One vector is turned by the same rotation once a step. Each row is the vector after some number of steps, and that number follows the row.
The counts run from 0 to 494.
[-16.8 -21.7  37.2  20.6  33.5  35.3  -3.8  -1.3   9.3 -11.0   1.9   0.4
   3.7 -17.5 -29.4  12.6   7.0 -15.7  21.2  -9.9  10.5 -17.2 -20.3   5.6
 -21.1 -21.9  19.2  32.4  19.8  -8.7 -28.2  -9.6 -31.7  16.2 -12.0 -46.6
   5.2   4.5 -14.4  11.1  15.7  35.5   0.7  30.5   7.0   5.4  28.1  -8.3
   4.6  33.2 -16.1  -6.1   1.9] -> 251
[ 19.5  14.1  -6.6  28.9  -7.7  17.3  31.1   2.3   7.8  16.9 -10.9  -6.2
 -19.6  10.3 -33.9  38.1 -10.9   8.8  -6.0  31.0  37.0 -22.0 -32.7  15.7
  -5.7  -1.5  12.8  27.0   3.8 -14.1  48.2   8.9  19.0 -14.0  20.0  15.4
 -15.4 -22.5  28.8  -5.2 -22.5  -5.2 -25.7  16.5 -12.3   8.4  36.9  -9.2
  -1.5 -26.0  24.7   7.9  20.1] -> 10
[ 36.3  19.7  35.8 -33.2 -25.9  10.1  22.2  18.8 -10.3  24.5  28.2  -0.5
   5.7  14.7 -15.6  17.8 -20.7 -15.0   4.5  37.4  36.7   2.4 -11.6  13.3
 -11.3  18.3  15.3  -2.9  28.8  19.3  -9.8 -25.8 -13.0  28.5   1.5  -0.9
  -6.6 -18.6  27.3  -1.9  -2.6  -3.6  -1.4  13.4  19.2 -30.2   3.9 -15.8
  24.0 -19.4  19.4 -11.7  28.9] -> 89
[ 15.7  15.7  45.5  23.2  31.3  20.2  14.1  -9.7  42.1  19.5   1.7  36.3
 -12.7  15.5 -29.1 -18.9 -13.2 -11.9  44.4  17.4   1.8  16.4   7.1 -22.3
 -27.8 -17.4 -15.0   8.1  -7.9  18.8   5.7   0.5 -18.6  14.0  -4.9 -19.1
   9.3  -6.0  13.1   2.7 -15.8  14.9  -1.0  -5.0  26.7  26.4  20.5   0.6
   1.7  26.9 -26.4  -0.3 -21.5] -> 321
[ -5.6   1.1  37.6 -44.6  22.6  24.8  13.5  16.6  13.0 -45.3  -1.2  13.7
  24.2 -13.7 -28.7  13.8   5.6 -23.5  13.4  -3.5  45.6  -6.4 -17.3  20.4
  -0.5  14.3  11.2  30.9  36.4 -13.2 -18.1  -9.4  21.6  26.3  -7.3   0.5
  -2.7  24.6   5.0   3.8   1.5  43.4  -8.3   9.3  17.4 -19.0  16.4 -24.0
   6.0   0.4   8.8   5.0  13.8] -> 294
[-20.8 -10.2  25.9  31.1   2.6  23.4  14.0 -11.7  41.3   9.3   8.0  15.2
  28.5  15.4  -2.1  -2.0   7.9 -19.9  22.5  12.4  -6.4  -5.3  26.1 -18.7
 -31.3 -26.0  -0.6 -10.6   0.3  -1.5 -45.5 -43.6  20.8  -0.7  -6.3  -5.7
   0.4   9.0  18.7  37.5  -1.9  -2.3  29.2 -13.7 -24.1   3.8 -41.8   6.6
  -5.6  38.1  -6.5 -22.1  28.5] -> 179
[-11.0  -5.1  22.5  12.3 -17.0   6.0  11.4 -17.7  34.3  26.4 -19.1  -0.6
  33.6  -5.3 -16.3  35.1   5.9 -22.1  -3.3 -10.5  11.0 -13.6   9.2 -13.6
 -25.3  -1.4  -7.9 -37.0  15.3 -14.4  -5.2 -50.4   6.9   0.2   8.2  12.0
 -13.2   7.1  11.5  25.4 -16.1  -1.7  -2.9 -16.5 -25.8  26.1 -58.2  -0.3
  -6.9   1.4   6.8  -6.5   4.5] -> 0
[ 34.0  19.1   7.4  17.4  -1.7  14.0  32.5  13.2  13.1  19.9  -1.4   0.9
 -17.1  12.9 -32.6  32.1 -19.2   6.0  -4.2  30.0  38.3 -19.5 -16.9  18.0
   0.5   1.1   5.8  22.1   3.2  -6.6  43.1   5.8  18.9  -9.0  11.1   7.5
 -14.6 -23.3  36.1  -5.4 -21.1  -2.9 -18.5  11.2   0.9  11.5  35.2  -7.0
  -2.8 -34.2  25.0   6.4  15.9] -> 9
[ 16.4  -8.7  -5.6   2.2  -3.3  28.5  38.9   8.7 -10.6   2.6  -9.3 -35.4
  -5.6   0.3 -40.0  41.8 -16.4  14.1  -5.3  12.5  23.7 -24.1 -10.3  21.6
   5.3  -7.1  44.6  18.4   1.5  -7.1   3.5 -21.6  30.9   0.9  21.7   8.7
 -18.7   0.5  17.4  20.3   5.2   1.0  14.9  21.1 -27.5   2.4  14.6 -12.9
 -16.9 -29.9  21.6  -4.6  54.0] -> 425
[-36.6 -11.8  14.0  18.9  -3.8   4.0  21.3 -23.4  35.2  38.7   2.5 -13.2
  31.4   3.6 -10.1  26.4  -0.3  -3.8   6.5 -10.4  -0.7  -4.3  34.2 -12.2
 -14.1 -26.2  -9.7 -38.5  -6.4  -3.2 -15.3 -47.2 -11.1 -16.5  -3.1  -0.4
  -1.3   3.6  32.2  31.6   2.6 -24.3  14.9  -3.1 -17.9  32.4 -39.2  23.8
   2.2  15.8   6.2 -16.6   8.3] -> 398
[-18.9   7.9  12.3 -24.6 -27.4   0.2  17.7   5.0  13.3  11.0   9.6 -10.8
  46.8   5.5   2.1  37.4   7.6 -28.1 -12.9   7.6  42.0 -16.6   3.8  23.4
   3.1   6.2  -7.2 -14.0  30.5 -14.4  -0.7 -39.5  24.3 -10.5  -3.2  41.1
 -10.6   4.8  37.2   0.1 -14.6 -20.1 -16.4  -3.9  -9.8 -21.7 -26.1  -2.2
  14.4  -9.8  48.0 -10.4  22.0] -> 354
[  0.7   2.4  -7.8 -15.3 -25.4  21.2  32.8 -14.2 -23.3  29.5 -17.4 -38.7
   0.0   9.7 -36.1  48.1 -25.9   9.2 -13.8  17.2  14.3 -10.1 -19.2   9.3
  -5.8   6.6  29.3  -0.4  10.2   6.5   3.3 -14.7  11.9  -9.5  16.7  24.8
 -22.2  -2.2  12.9   4.6  -4.9 -17.6  19.9  26.7 -42.9  -6.0  -0.5 -10.1
 -18.9 -18.2  28.4 -11.4  42.7] -> 287
[-12.5  -6.7   1.0   0.8  -1.0  13.7  33.6 -15.5   2.6  41.1  -9.2 -36.0
   6.6   0.8 -45.7  46.1 -29.9  16.6  -9.8  -7.4  -1.3 -13.2  11.3  10.8
   7.5  -9.0  22.8 -14.4  -9.0  -2.7  11.4 -31.4 -10.6 -17.0   8.1  -8.9
 -20.4  -0.3  23.6  18.5  -2.6 -13.6  27.4  17.8 -27.3  39.0 -10.9   5.5
 -23.3 -23.7  24.4  -0.6  20.5] -> 67
[  9.8  20.1  43.1  -6.0  28.9  34.0   8.5 -12.8  41.7 -23.4 -13.1  36.5
   8.5   6.4 -20.4 -20.2   0.2 -12.6  43.6  21.2  14.4  26.9  -3.9 -19.8
 -34.0  -6.8 -11.9  22.4  13.3  12.4  -8.2   9.4  15.8  23.2   3.7  27.1
  15.0  19.4  -2.7  -6.8 -16.8  30.7  -1.7  -7.2   8.7  -1.5   9.5 -14.7
  -0.5  31.6 -22.4  -3.5   3.1] -> 100
[ -5.5  11.9  28.0 -45.4  28.0  22.9  21.0  12.9  22.1 -41.1  10.9  16.3
  26.3  -1.7 -15.6  10.0   5.1 -10.6  17.9   4.3  51.8  -0.3   4.1  22.5
  12.3  -3.7  -1.7  36.6  18.4 -17.4  -1.7  -1.0  36.2  13.1  -4.7  14.7
   9.5  19.1  24.2  -8.5  -2.4  24.8  -9.2   4.2  27.8 -16.1  32.5  -8.0
  11.0   6.6  19.9   5.1  15.6] -> 296
[ -9.9   5.6  33.9  -4.8 -15.5  -1.6   2.0   1.2   1.3  54.1  16.9 -14.2
   8.7   8.5 -15.0  42.5  -6.1 -30.7 -21.2  14.1  26.0 -13.4 -16.4  15.1
  -6.9   4.1  -8.7 -16.8  23.9   1.0   8.4 -27.7 -61.7   0.2 -19.4 -28.2
  -4.5 -18.6  29.7 -13.5  -7.1 -20.5 -25.2  30.6  17.3  -4.3   1.4   4.0
  24.2  -4.3  27.8  -3.0 -10.6] -> 131
[-39.0  -1.9  34.7   6.7  38.3  16.8   2.7   3.5  24.5 -13.3  14.8  13.0
  16.4  -9.4 -10.0  12.4  19.4 -24.0  21.9  -7.0  32.2   1.0  -7.9  19.2
  -4.0 -19.0 -20.4  29.7  22.7 -13.4  -3.4   1.2 -36.9  -1.4 -26.6 -29.4
  17.0   6.0  14.7 -14.1  -1.2  16.5 -17.0  26.5  30.9   2.8  43.7  11.9
  16.7  42.5   6.6  -0.4 -21.5] -> 254
[  8.9 -14.9  26.0  -0.2  13.7  38.5  11.1   5.0  -1.1 -41.3 -19.0 -14.9
   0.7 -26.9 -39.7  26.3   9.9  -8.2  16.0  -1.9  34.3 -16.9 -31.8   2.8
 -14.3  -6.4  37.5  28.5  27.7 -12.5  -7.7 -10.8   7.5  30.7  18.8   9.6
  -1.3   7.5 -26.4   6.7   7.1  41.5 -12.6  21.1  -6.5 -10.1  20.1 -31.9
   1.2  -8.5 -11.1  -5.2  22.7] -> 429
[-14.0  11.4  18.9 -45.3  21.0  14.9  33.5  17.9  23.6 -17.9  18.3   4.6
  28.3  14.9 -13.7  12.3 -10.6   1.5  21.5   6.4  37.3   2.5  20.6  31.5
  21.0  -1.9   6.3  25.9   3.4  -8.6  -3.3 -17.2  52.4  -2.4  -8.4  14.5
   0.0  17.4  41.5  -0.2   1.3   7.8  20.9   3.2  10.5  -9.9  16.5  -4.1
  -8.8  -0.9  30.7   1.5  32.3] -> 160
[-39.6 -17.6   7.1  26.3 -10.5  16.6   9.7 -31.8   0.2  34.5 -32.0 -18.7
   2.8   4.0 -36.0  44.4  -7.2 -18.4 -19.6  -2.9  -8.2 -10.5 -27.6   0.2
 -30.4  -2.9   1.5  -6.7  10.6   2.8 -12.8 -13.6 -39.3 -17.0   1.4 -14.4
 -12.8  10.8  -5.0  11.0 -11.4 -12.1   6.1  30.6 -50.5  12.1  -9.2   1.2
 -19.6  32.3   7.0  -7.9  18.5] -> 330
[ -3.1  -1.1  31.1 -41.4  -6.4  26.8  10.7 -11.5  -9.7 -12.8 -34.2 -13.4
  23.0 -11.6 -41.4  30.3  -7.2 -21.0  -2.7  -9.3  20.7   3.6 -24.7  -1.7
 -23.0  33.7  17.2  -2.3  44.3   5.4 -20.9 -17.0  -2.7  30.0   9.6  14.2
  -2.3  32.1 -24.6  -2.8  -7.5  29.2   6.5   7.8 -18.4 -20.1 -19.2 -34.0
  -9.3   9.0   1.1  -4.6  19.0] -> 154
[  8.4   2.1   3.3  29.0 -20.9  28.1  12.7   8.6   9.1 -12.8   5.0   5.1
  15.2  20.9  -2.0  20.0   7.5 -19.8  -4.1  39.3  29.9 -27.4 -27.9  17.3
 -17.9  -8.4  17.2  27.1  20.6 -15.3 -19.7 -17.8  48.0  -8.0  -2.7  14.6
 -15.4  -5.8  17.5  23.8  -9.8   5.5  -7.0  13.9 -36.8 -38.3  -0.2 -10.5
  -6.3   9.1  21.2 -17.6  52.7] -> 94
[-14.7   9.3  25.1 -25.6  12.8  13.9   9.5  16.5  27.0 -20.3   4.5  -1.9
  24.1 -17.6 -19.2  35.5  19.1 -22.2   0.0  -5.5  60.0 -13.8 -15.7  32.3
  10.0  -2.0  -8.1  23.3  27.5 -31.1  25.7 -11.4   1.6  -1.7 -11.7   8.6
   6.3   5.2  23.5 -14.4 -10.2  16.3 -43.2  11.9  23.6   1.4  26.5  -2.2
  18.1  -9.9  26.0  13.6  -9.0] -> 76
[  6.8  21.2 -13.1   7.0 -23.2  12.6  34.8 -17.0  -5.0  27.8 -11.0 -23.0
 -14.9  10.8 -31.2  47.0 -20.5   8.7  -5.4  25.5  21.9  -4.2 -24.5   6.1
  -8.1  -0.9   9.5  13.6   2.4   6.3  39.8   9.9   1.2 -20.8  24.2  41.7
  -6.3 -13.4  23.1 -25.4 -21.8 -25.1 -11.6  20.9 -24.3   0.5  32.2  -0.5
  -6.8 -13.9  26.9  -4.7  24.7] -> 148
[-26.1  21.8  26.3 -37.3  13.9  18.6  11.8   3.6  23.5 -33.6  13.8   0.9
  27.2  -2.2  -2.7  14.1  11.5 -12.7  30.4   6.5  42.2  18.9   3.1  14.4
  -0.5 -11.1 -11.4  29.0  22.8  -3.9   9.7   0.0  15.4   0.7  -3.6  49.6
  19.5  13.4  20.1 -33.0  -6.3   5.9 -19.5   8.8  27.0 -23.7  37.5  -0.8
  21.6  19.4  14.7  -9.2   5.2] -> 434
[  7.5   3.0   5.2  17.1 -21.5  24.5  15.3  13.5   4.0  -1.0  14.1   6.6
  13.2  28.5   0.4  28.2   5.6 -13.2  -8.6  40.3  37.8 -24.6 -28.7  22.9
 -16.1  -3.9  15.2  22.9  19.4 -15.5 -17.6 -18.1  39.4  -7.3  -5.0  12.1
 -18.2  -7.8  28.8  14.2  -3.7  -4.6  -6.0  14.0 -27.1 -37.6   6.9 -14.5
   7.0   2.3  30.6  -9.8  55.8] -> 93
[-10.7   2.5  19.8  -1.0 -23.0  -1.8   4.2   2.9  -1.0  50.2  18.0  -7.5
  19.2  17.4  -8.3  39.1  -1.0 -29.9 -25.8  13.5  28.6 -19.5 -14.5  21.3
  -4.9   7.4  -8.3 -10.8  29.6  -8.2   4.0 -30.9 -43.5  -9.4 -19.4 -25.9
 -10.8 -18.6  32.8  -6.7 -11.3 -26.0 -22.7  29.7   6.8  -5.7  -4.9   9.0
  18.1   3.0  34.8   3.6   1.2] -> 132
[-22.7  -6.0  44.2 -30.7  30.1   7.0  10.0  -4.0  32.5  11.9 -16.8  18.1
  35.5  -8.3 -35.0  17.3 -10.4 -31.5  -3.3 -27.8  27.9  -6.6   1.4  10.7
  -4.9  19.9 -15.7  -1.8  22.5 -11.5 -12.8 -22.2 -22.9  15.1 -20.5 -42.4
 -10.4  29.8   9.7   9.9 -11.4  32.7   8.5  15.6  13.5  29.7 -17.2  -7.6
 -14.5  11.9   5.9  19.3 -14.8] -> 335
[-27.9  -2.5  10.0  56.3   6.0  20.3   4.8   5.2  29.2  -6.1  16.9  22.0
  13.7  22.7  11.3   8.2  20.5 -27.0   7.1  31.5  24.0 -22.5 -22.5  18.1
 -22.0 -33.5 -11.8  36.5   7.6 -19.3 -18.7  -7.5  23.3 -21.5 -16.8 -10.5
  -5.1  -5.5  32.1  18.6  -6.3  -9.9 -10.3  15.2 -18.0 -18.4  22.7   5.6
   2.9  41.8  17.7 -15.1  30.6] -> 451
[ 16.6  24.6  35.2 -13.0  11.8  12.2  21.1 -18.0  41.6   4.1 -32.3  23.4
   3.5  -7.6 -40.7  16.0 -12.6 -11.5  22.9  -2.9  21.7  11.8   6.1 -26.8
 -27.8  10.4 -20.9 -11.2  14.1   3.4  38.1  -0.7  -1.5  13.0  17.1  34.8
   4.4  15.9   1.9  -8.8 -32.0  23.0 -25.2 -13.5  13.8  33.1  -6.7 -16.6
  -0.6  -4.6  -9.4  11.7 -28.9] -> 279
[  3.3  -6.1  20.1   2.9 -13.1  27.2  24.8 -11.7   2.1  12.4   6.5 -30.5
   8.6   4.0 -17.8  12.9 -13.4  12.8  37.6  20.9 -10.9  17.1  26.4 -21.2
 -26.2 -28.2  30.6 -19.5   1.1  28.2 -30.3 -42.9   1.0  14.0  22.8  30.2
   7.4  -1.5   3.8  13.7  18.9 -14.2  34.7  -0.3 -15.8  -8.0 -14.2   0.6
  17.1   9.0  -9.6 -40.0  41.3] -> 441
